Each path below is one point turned by a fixed rotation once a step. After each direction that follows a path, write how fast that rotation turns it, in degrees a step (0 if it stays still).
Each turn is a multiple of 5 degrees from 10 to 175, or 0.
Each row of a path follows its step; steps can be skipped.
path 1
step 0: [ 25 -31 -19 -42 -59 -52  -4  44 -13  21 -21  -8  10  24  18 -15   2  10
  27 -22  11 -13   8 -15   5 -11 -17  -4  17   7  17  14  11   6  -2  -7
  12 -23 -11 -18 -18  10  17 -16  12  18]
step 1: [-28  21  16  -7 -13 -28   5  -3  -2  18 -17  -4  -7 -38   0  28  13  30
   1  25  12   3  33 -13  35  -1  30  15 -20 -17  -2 -19  36 -19   7  -6
  24   6 -28 -49 -42   6  11 -13  -7 -23]
step 2: [ -5 -35   3  14  30   1  -5  -5 -41   1  14 -24  62   1  22 -33  16  18
  14 -10 -50 -23   1  20  27  -5   8  17   6  -9  36   1  18 -23 -12  -9
   8   1   4 -18  -8   4  29 -18  14  -8]
step 3: [ 32  14 -23 -13 -38 -27 -30  23  -4  -2 -21   9  54 -16  -2 -16 -34  -7
  -1  -5  10   9 -10   0 -22 -15  40   0   7  -7   7 -20   9  11  12   4
  14   1  36 -20 -26  11   1 -44 -29 -19]
step 4: [  7  12  40 -25  33 -29  36  34 -35  -4   0   8  -4 -14  23   8   6  -5
  -4   6   9 -58  35 -27   7 -18   1 -16   1 -21 -13 -22   2  -9  -5   0
   4 -29  28 -24 -35  -1  17 -10  -4   3]
step 5: [  8 -23  19  11 -12 -36  10   3 -16  10  -1  21  21  -6 -25  -8 -30   5
  -9   9 -24 -28  -1   8  33 -21  -4  40  -6  -9  53 -23  11  12  10 -28
  -9 -13 -43  11  11  27  29  -5 -35 -14]
step 6: [  1  -7  17   5 -37  18  -9  29  -5  15  27   8  38 -15  44 -11  -7   9
 -20   5  28 -16  -3  26 -11  15   2   4 -15  -1  -4  -3  -6 -42  -1 -28
  34 -13   2 -38  10 -19   4 -38 -44  -2]
step 7: [-37  34   0 -10   6 -15  17  28 -13  13  12  34  36   6  -3  -3  15  -2
  19 -36 -23 -25 -16  -5 -28 -20 -14 -32  17   4   7 -51  20 -15  30   3
  -5  -8 -24  -6 -42  -7  15 -11  -4  -6]
step 8: [ 61  21  18  -2 -29 -37  16  45  10 -10  -9  39   3   1  -2 -11  -5  17
   8 -20 -33 -14  28  21  22  -4   4  33 -15  13  20  23   6 -26  19 -15
  11 -18  -7 -22  -6   6   5   7  23  -3]
step 9: [-28   1 -32 -43 -37 -26  33  10  -9  46 -19 -15   9   9  23  -8   0  43
  -1   4  15 -17  17 -12  20  10  -8  12 -12   2   9  -8  13 -21 -11  11
   2  -2  -8 -19  20 -11  40 -39 -19 -21]
Speeds:
[  3   2  -4  -5  -2  -9  11  11   3  -9  -1   0  -5   4  10   3  -3   5
   7  -5   5   1   9  -1   6  -5   2   1  -2 -11   0   2  -6  12   3  -7
 -21   8   2   0   1  -3  -2   5  -4   0]
85
[ -6  -5 -13  -5  -5  -1   1   0   6   4  -8   0  -8  -7  -2  -8  16  11
   7  -8  -4   5   5  -1  -2   7   7   3   0  -1   2  11  10  -3   1   6
   2   9   0  -6  -3   3   4  -1  13   3]
40
[ -1  -1   4  -6 -10   9   0   6  -2   5  -9  -4  -6   3   3   9  -1  -3
   8 -13   7   9  -7  -4  -5   1  -2  -4   6 -12  -6  -9   8  -2  -7  -2
   7  -5  10  -5   9   3   2   1  -7  -6]
120
[ 14   7  -6   4   7  -7   6   3   2  -4  -7   3  -1   1  -7  -3   4   1
  -6 -10  -1  -3  -3  -7  -4   5  -7   0  -6  12   0  -4   6   4   1   4
  -5  -8  19   0   2  -6  -1  -6   5 -11]
80
[  4   5   1  -2  -2   2   3   1   3  13   2  16  -3  -3  -2   1   4   3
   6   4   5 -14  -6   5  -5   2   4  -3  13   2   1   5   2 -13   8  -6
 -11  -1  -2   7  14  -5  -4   2   1  -4]
35
[ -2  16   0   3  -6  -9 -10  -5  -1  -1  -5   7  -3  -4  -6   7   2   1
  -3  -1  -7   9 -12 -11  -1   1   8   3  -5   2   4  -2  -3   2   3 -13
  -3  10  -2   1   1  14  -3  -6  -7   3]
160
path 2
step 0: [ -2 -33 -39  14 -31  22 -11  11   8 -13  13  16  15  13  -3 -13  -5  -4
   0 -21   1   7 -10  -1  20  23  22 -25 -22 -26  27  27 -22  14  10  -3
  -2 -22  26 -35 -10  22  50  17   7 -11]
step 1: [ -2 -20  16  -5 -19  -4  33 -18 -13  27  -2  12  13  19  12 -34  25   4
   6  15  23  -9  15 -14   6  31 -14 -14 -42  29  28  40 -16  32   8 -29
 -16 -28  16  -2   1  19  13  -8  11  11]
step 2: [ -1 -12 -14 -25 -28  17   5 -33   9   1  30  33 -11  15 -23   9  12  -4
   4 -18   3  -3  19  -4  -3  25  26  -5  11  24   9  14 -11  20 -11 -11
 -34  -7   8  -2 -23 -17  55 -19  31 -36]
step 3: [ -3 -52  15 -17 -19  -8  37 -13 -11   9  16   6  16   7  -7  12 -15   9
  -3 -13 -12  10 -21   8  -2  17  16  38 -10  26  42  14   5  41  20 -10
   6  -9  -5 -38  19  21  28   7  10  -7]
step 4: [  7  -8  -4   3 -24  14   1 -63  15 -16  14  29   1   2 -29 -11   1 -28
  21  18   0   0   8  -2  -5  13  18 -12   1  13  31  34  15  45   2 -25
  13   4  -7  18  -9  39   5  19 -10 -20]
step 5: [-14 -24 -35   0 -19  27  18 -10 -27   3  -4  -6  -6   1  18  16   3 -10
  -3 -30 -28 -11  -7   3  36   6  36 -13  -4  28  24   4  12  44 -14 -31
  11 -16  23  -5 -28  15  36   4  -9  15]
step 6: [ 30  -9  15 -30   2   5  28 -26 -23  31   5   6 -22 -12  15 -23   1 -28
  14  -3  -5  23  23 -20   9  12  11  23 -19  -7  47  20 -16  34   8  -6
   4   2  37   5 -26  26   7  -8 -11 -24]
step 7: [  5   0  -8   8 -25  13  18  -3 -22   1  18 -16   6  31   1  -2   2 -26
   4   6  -9 -10 -10 -21  17  23  56  10  32  -1  31  22  10  -4  -6 -23
  -5   4   0  26  -4  26  43 -32  22 -35]
step 8: [ -8 -35  -7   3  13  -4  22  -6  -3   9  25 -34   7  -5 -30   3 -30  21
   3   0 -13  19  -2  -1  -2  -7  18  17 -17  -1  20  27 -30  27   7 -55
   2  10  39   9  -8  40  25  -9   5  -2]
step 9: [ -2 -15  -5 -14  -5  32  13  -5  23   2  26  11  -5  14  -5  16   5 -27
   3  11  17   8  -1 -30  14   9 -19 -11   4  -3  29  38  28   8 -13 -21
   1 -14  43  31  25  39  39   3 -21 -20]
Speeds:
[  4   6   8   9  -1   0  -1   0  -4  -1  -1  -7   6   5 -10 -10   0   5
  -3   9 -13  -9   0   2   1  15  -8  -3  10  -4   2   0   4  11  -7  -4
  -8   5  -1   7  -7  -6   1   6   4   7]
120
[  9  -8  -1   6   3  -2   6   6  -3 -10   1  -3  -4 -15   6   1  -3  10
   0  -9   2   3  -3   1   5  -5  -9  11   2  -8   6   7  -6   4  -4  -1
  -8   5   2 -13  -1  -6   7   9  -4   4]
135
[ -7  -9   2  10   2   0  -3  17   0   4   3   8   6   3   6   8   5  -7
   3  -1  12   0  -9  -4   3   7  11   1   4  -4  -3  -2  13   5 -11   5
   1   1  -1   2  -3  -5   8   5   0   0]
160
[  3  -4   6  -5   3   7  -2 -10  14   0  -3   7  11   1   3   8   7   9
   1   3   6  -2  -3  -3 -14   2  -5  -6   2   8   2  -7   5   0   5  -4
 -12  -1  -1 -15   0  -1   8   3   4   5]
40
[ -2 -12  10  -7   6  -3  -1   0   2  11   0   0   4  -3  -5  -4   3  -1
  13  13   3   0   5   0   0 -13   7   6  -3   1  -3   3 -13   5  -7  -3
   2   4   1  -1  -9  -2 -12   7   5   8]
160
path 3
step 0: [-11  27   6   2  33  29 -27 -23   1 -20   1  39  23 -26  -3   9  -5  20
 -27 -25  -2   3  33 -15   3   9 -13  16 -19 -26 -18  22  17 -14 -14 -21
  -9  17   5 -18  18  28  -1 -50   7 -12]
step 1: [ -1  -2  -2  28  -4  -9 -21 -22 -27 -39  16   9   0  12 -11 -15  23  -5
   7 -16 -33   8  25  52   5 -12 -20  28  -4 -20   1 -22  26 -20 -19  19
  10   9  50   4  -5 -13  -1 -24  20   4]
step 2: [-10  33 -23  31 -10  46   3   0  16 -30   7  12  16 -15   5  43   1  -6
  -4   5  -3  25   3   7  25 -27  32  35 -23   3   0  -4   2  -7   7  -7
  41 -24  28  20 -17   3 -16 -21 -17   6]
step 3: [ -1  27 -22  -3  24  12 -52  17  -3 -41  18  15   6 -19  17   6 -10 -35
 -16  -2  13 -21  22   6 -21 -38  -3  13  -8  16   1  -9   9  -8  27   2
 -18  41   3  -8 -26  -1  18 -35   1 -10]
step 4: [ -9   4  17  14   2  -1 -10   9  15   0  26  32  52   1 -13   8   9  -2
 -18  20 -13 -18  16   8   2  14 -27  26  -8   5   7 -14  56 -31  10 -21
   3  -1  54   5  -1  10  36   1 -13  -2]
step 5: [ 27   9 -27  -2 -30  19 -15 -10  27 -12   3  -3  -2 -12  19  -5 -13 -43
  -2 -12  -5  10   5  22 -10  -2 -46  27   4   8 -30  25  13  -7  12   3
  39 -20  41  13   7 -23   2 -29 -18  19]
step 6: [-20   7   7   5 -12  44 -13  -2  -7  -7  15  29  33 -24   4   5 -17   1
 -18 -22  10  -3  11 -11 -30  -6  -1  53 -21 -27   8  46 -14   0  11  -6
 -23  -4  17 -21   2  12  -4 -47   1 -11]
step 7: [-14   1   1  17 -16  -1 -40 -20 -27 -29  26  -3   9 -11 -44 -23  11 -12
   1  11 -20 -37  -5  30  -5 -27  -8  30  -3  -3   6  14  31  17 -22  11
   0  23  39  21  15  -7  19 -19  21   5]
step 8: [-21 -19 -20  38 -25  41  21   4  19  -5 -10  11  15 -12 -16  25 -13 -27
   8  14  -8  17 -11  21  19 -42   8  27 -20  28 -13  11  39  -5  13  -2
  -3 -10  38   5  -4  14 -17  -7 -17  22]
step 9: [ -8  -2 -28 -17 -19  21 -53   5  19  -8  -1  25   1 -13  33   6 -19 -36
 -17   4   3 -17   9 -24 -30 -34 -12  39 -22  14 -13 -18   8  19 -12  -6
 -19  37  -8  13  -6   3  -6 -21 -10  14]
Speeds:
[ -2   2   5   2  -4 -11 -11   4  -1  -5   8  -1   8  20  -8  -2   1  12
  11  -2 -12  -4  -3   0  -7   4  -3   5  -2   1  -2 -10  -2   4   2 -10
  -8  -1   4   0   5   0   1   0   3  -3]
120
[ 7  1 -8  6  9  6  1  8  5 -9 -9 -6 -2  4 -9  7 -9  4  8 -6 -1  3 -2  2
 -3  5 -3 -3  0 15 -8 15  1 -8  5  1 -2  6 -8 -1  6  5 -5 -8 -1 -2]
130
[  9   3  -4  12  -1  -4  12 -13   5   8   9  -7   1   7   5   4  -3  -6
   4   0   9  11  -7   7   3  -1  -3   0  -4   8   2  -6  -5   8   1  -7
   5   2  11   2   5   1  -7  -2  -5   4]
115
[ 15 -11  -6  -6   3  -7   0   0   3   7   2   6   4  -1  16  -4  -4  -2
   1   2  -7   2   5  -8  -8   4  -4  -4   2   0  -1   0  10  -3   2  -5
   5  -9  -2  -4  13   7  10  -6  -6  -5]
65
path 4
step 0: [ -8  13  23 -12  19 -18  11   1  -1 -23  -9  -2  -2  -5  12 -61  -4   7
 -33 -16  -9  -8 -28 -16 -17   6  -7 -14 -17   1 -19  -1 -30  16  -7 -17
  16  13  12   5 -42  13 -38 -26 -14  -1]
step 1: [ 16 -30   8  30 -19 -16  27   0 -44  24   4 -16 -14   4  32  -5  25  -2
  -4 -22   7 -11   5  -4  15 -26 -20   4 -17   1  -9   4  -2  54  26  -3
  14  15 -21   9 -23   7 -12   5  -9  22]
step 2: [  3   5  30  14  -8 -16  17  19  -3  45  12  -2  21   6   7  -8 -24 -20
 -14   5  15 -13   7 -23  27  -5 -11 -10   2  29  -5  17  50   7 -38  22
 -10  -9 -20   6 -25   9  11 -33  15  -8]
step 3: [ -4  14  21 -17   4 -26   8   7 -18  13  -2   3   6  -6  17 -15 -10 -18
 -67  -5 -18 -27   4   5 -14  -6   2  -2   4  15 -14  -4  17 -17   5   6
 -11 -12   1  10  34 -60   1   5  -3  33]
step 4: [ -1  -1  38  24   7  -1  -4   0  21  -3  -6 -16  28  -7  10 -14 -25 -17
   5   3  13   4  -2  24  13   7 -23 -25 -14  32   3 -18   0  28  31 -20
  32   7  53  -9   5 -32  -5   2 -21  18]
step 5: [  9 -16  27   9   0 -16  -1  -6  -2  20  -8   3   0  19  -8 -20  21 -14
 -13  17  19   2  18   1 -27 -23 -40  -4 -24   5  22  11   6  -5  -8  12
  13  33  11 -46 -17   5  43  42   0   3]
step 6: [-22   4  -6 -28  -7   9  32 -12  16  27 -22  26   3  17 -16 -40  -5 -23
  14 -43   5 -28 -11  -6   6 -10 -30  23  -2  34  -2 -21 -17 -11 -24   1
   5 -21  -5 -15  -7  -4  29  -5   9  15]
step 7: [ -6  12  16  35  28  -4  49   2  -1  11 -27   5   1  -7  -1 -32  34  17
 -21 -27  16  -9 -21  19  -5  -4 -14 -29  20  -1  15  27 -23 -17  -3 -11
  -3 -36   4   7   9  -6 -27   8 -18   6]
step 8: [ -6   7  11  20 -22  10  22  31 -23  10  33   4  -1  18 -13   3   8 -11
  24   1  27 -10  28  18  -1  27 -17 -22  -1   7 -25  25  -3  22  18 -19
 -16 -22  -9 -18 -20  -4   6  13 -49  27]
step 9: [ 11  30  -4  18 -16 -45   0  -4  22  29  16   6  -7   0 -25 -12 -30  -3
  12   7  19 -27  24 -17  -2  -1   0 -15   2  -6 -12  38   8 -19  -3  12
 -19  -5  21   5  -3  14  16  19  34  45]
Speeds:
[ 11  -1   3   9  -1  -2  -6  -1   0  -5   7   5   7   3  -1  10  -6  -9
  -5   9  -2   1   5   5  -2   5   4 -10   4   9  -6  -6  -2  -1   7  12
  -3  -2   0   0   3 -10  -2  -1  18   5]
55
[-12   3   3 -10   0   1   6 -11   1 -13  -2  14   9   1   1  -5  -3   2
  -5  -3   3 -10  -7  -9  -1  -3  12   6   7  -4  -4   2   2  -5   4   3
  -2   2   5   9  -6  -4   6   1   5   9]
110
[  2  -3  -3   2  -3   1  11   1  -1  -6   6  -1  -4   2   3   1  13   0
   3  -5  -9   3 -17   4  12  -1   2 -11   0   7  -1   6  -1  -7  -4   5
  -1   3 -13  -7  -7   5   0  -9   0  13]
60
[-10 -13  -4   0 -10   8   3 -17  -9   3  -5  -1  -7  -2   7  -7  -7   1
  -5   2   6   7   6   2   2  -1   4  -9   2  -1   4  -2  -1   4 -12   9
   2 -13  -3  -2   3   2   0   0   6  -2]
80
[  1  11  -4  -1  -2  -2  -3   2  -6   4   3  -4  -1  -2  -6   5  -5   4
  -3   2  -4   7   3  -7  11   4   7  -3  -1   5  -3  17  17   1   2   3
  10 -11   0   6   5  -7   1   5 -10   7]
60
path 5
step 0: [-19 -18  33 -21  16 -12  27  16 -21   5  -1   4 -11  24 -19  12  10  -5
   3 -18  -2  19  16  11   7 -19  -4  -8 -13 -31   9 -24 -18  46  42  -4
  26 -50  -5  35  12 -23  13   6  14   4]
step 1: [ -7   9  28   9  -3 -47  27  42  -8  21 -30 -24   9  39  10 -16   6  -1
 -25  -7  -1 -26 -15   3 -15   0  24  23 -22 -44 -30   3  16  20   6  -9
   2  -2 -11  22 -25 -10 -14  12 -22  -1]
step 2: [ -1   1   8 -31   0 -33  32  10  24  22  -7   5 -23 -12  49 -26 -23 -27
 -41  18   4  18  15  -1  15  12  17  -8  40 -23   6   8   0  -3  19 -21
 -25 -10 -29   2  -9 -23  -3  -9 -24 -10]
step 3: [-11 -11  14 -18  12 -35  27  14 -16  28  33   9 -34  18   9 -11  -6 -11
 -10   7  -1  16  24  10 -18 -16   6  -3 -17  48  30  32 -24  32   9  22
  -3 -28 -29  17  -5 -15 -17 -18   9  22]
step 4: [ -7   5  17  11  25 -20  52  42  15 -23  20 -11  23   0   0 -12  14 -37
 -26   9  17  -1   8  22 -28 -20   6  -8 -23 -25  -3   9  -6  42  19  -3
  26  -6  21  21  20   2  -4  12  19  21]
step 5: [ 24  -9   1 -10  15 -16  44  33 -20  21 -39 -15 -19  12  10 -20 -15  -3
 -43  -1  -6  29  11  -7  -2  21  -4  -7 -12 -16  -5  -3  30  -8   7 -37
  19 -24  25  23 -19 -23  17  30   6   6]
step 6: [  8 -10  28 -31  -5 -57 -17  25  -3  31   4 -15  -8   2  14 -19  -7  -2
 -35  24   0  29  -4 -18   1 -20   8  -7 -17 -21  31 -10  -5  -9   6  21
  13 -41 -18  24  -3   1   8 -25 -28 -25]
step 7: [  3 -11  22 -21   8  -9  25  27  -5 -17  -6 -25 -12  23  32  -8  15 -45
  -5 -16  23  20  10  22 -21 -19  26  32  -9   1  33  23 -41  17  20  -2
  -5  -9 -21  -1  -5  19 -17   9 -39  10]
step 8: [-17   3  -7  31   5   3  37  32 -11  -3  18 -17  -4  -7  13 -15   0 -44
 -36   8 -11  17  27 -15 -11  55  -2  -3 -23 -15   4  34   0  42   1 -20
   3 -23  -2  -2 -13 -13  -2 -20 -10  21]
step 9: [  2  17   9   8   9 -24   7  40 -12  19  -3  -6 -23  12   1 -14 -22 -33
 -18  -8  18  16   4   5  10  -3 -29 -28  -3 -22  39  23   0 -24  11   5
  39 -10  17  40  -2 -48 -12 -15  30  -9]
Speeds:
[ 10  -7  -3   0   3  17  -1   7  -4   4  -3  -5  -1  -2   2 -10   1   9
  -4  14   8   4  -3  -6 -10  -6   1   2  -6   5  -4  -7  -4  -6   5  -2
   6  -5   3  -1  12   7   3  -4  -6   6]
45
[ -1   1   2  -7   2   6   0  -5  -1   3  -2  10   4   0  16  -5 -11  -3
   8   2   2  -5   0 -13   0  -5   3   9  -7  -4   1   9  -9  10  -4  -5
   2  10   1  -2 -10  -1   7 -10  -3  -4]
70
[  2  10   9  -3   9   1   9   5  -2   1   1   8  -3   1  -4   3  15   2
   3   0  -5  -2  -6   7  -4   3  -3   9  -8 -15   1   4   1  -1  -3   0
  -5   9   0 -12   6   8   3   2  -5  12]
110
[ -3   3   7   2   1   1   5  -6  10 -11  11   2   8  -6   2   5   2  -3
   3  16   1   8  -3  -9   3   0  -3 -10   3 -14   1  -6   3   3   9  -4
   1  -8  -9  -5   5   3   5  -3   3  -9]
170
[  8   1   6  12   0   2   6  -9   3   2   9  -3  -6  14  -3   6  -1  10
  -2   2 -11   6  -4  -4  -5   3   1  -1 -11   9  -9   7  -4  -3   0  -3
   4  -5  -6  -3 -17   0  -1   4  -3  -1]
155
[  1  16  -2  -4  -1   1  -2  -2  11   4 -16   5   3  -1   8  -2  -1   4
   3   6  -6   4 -11   0   5   0   1  -2   6   3   5   9   3   0   3  12
  -1 -14   2   7  -4  11  -4   2  -3   8]
90
[ -1  -5 -10 -11   5   7   0   2  -2   1   5   9  -3  -6  -9 -10   3   2
  -2  -8 -14  11   7  -4   4   7  -5   1  11   0  -5   3   5   1  -3  -8
   1  -8  -6   2  -7   0  11  -7  -2   5]
125
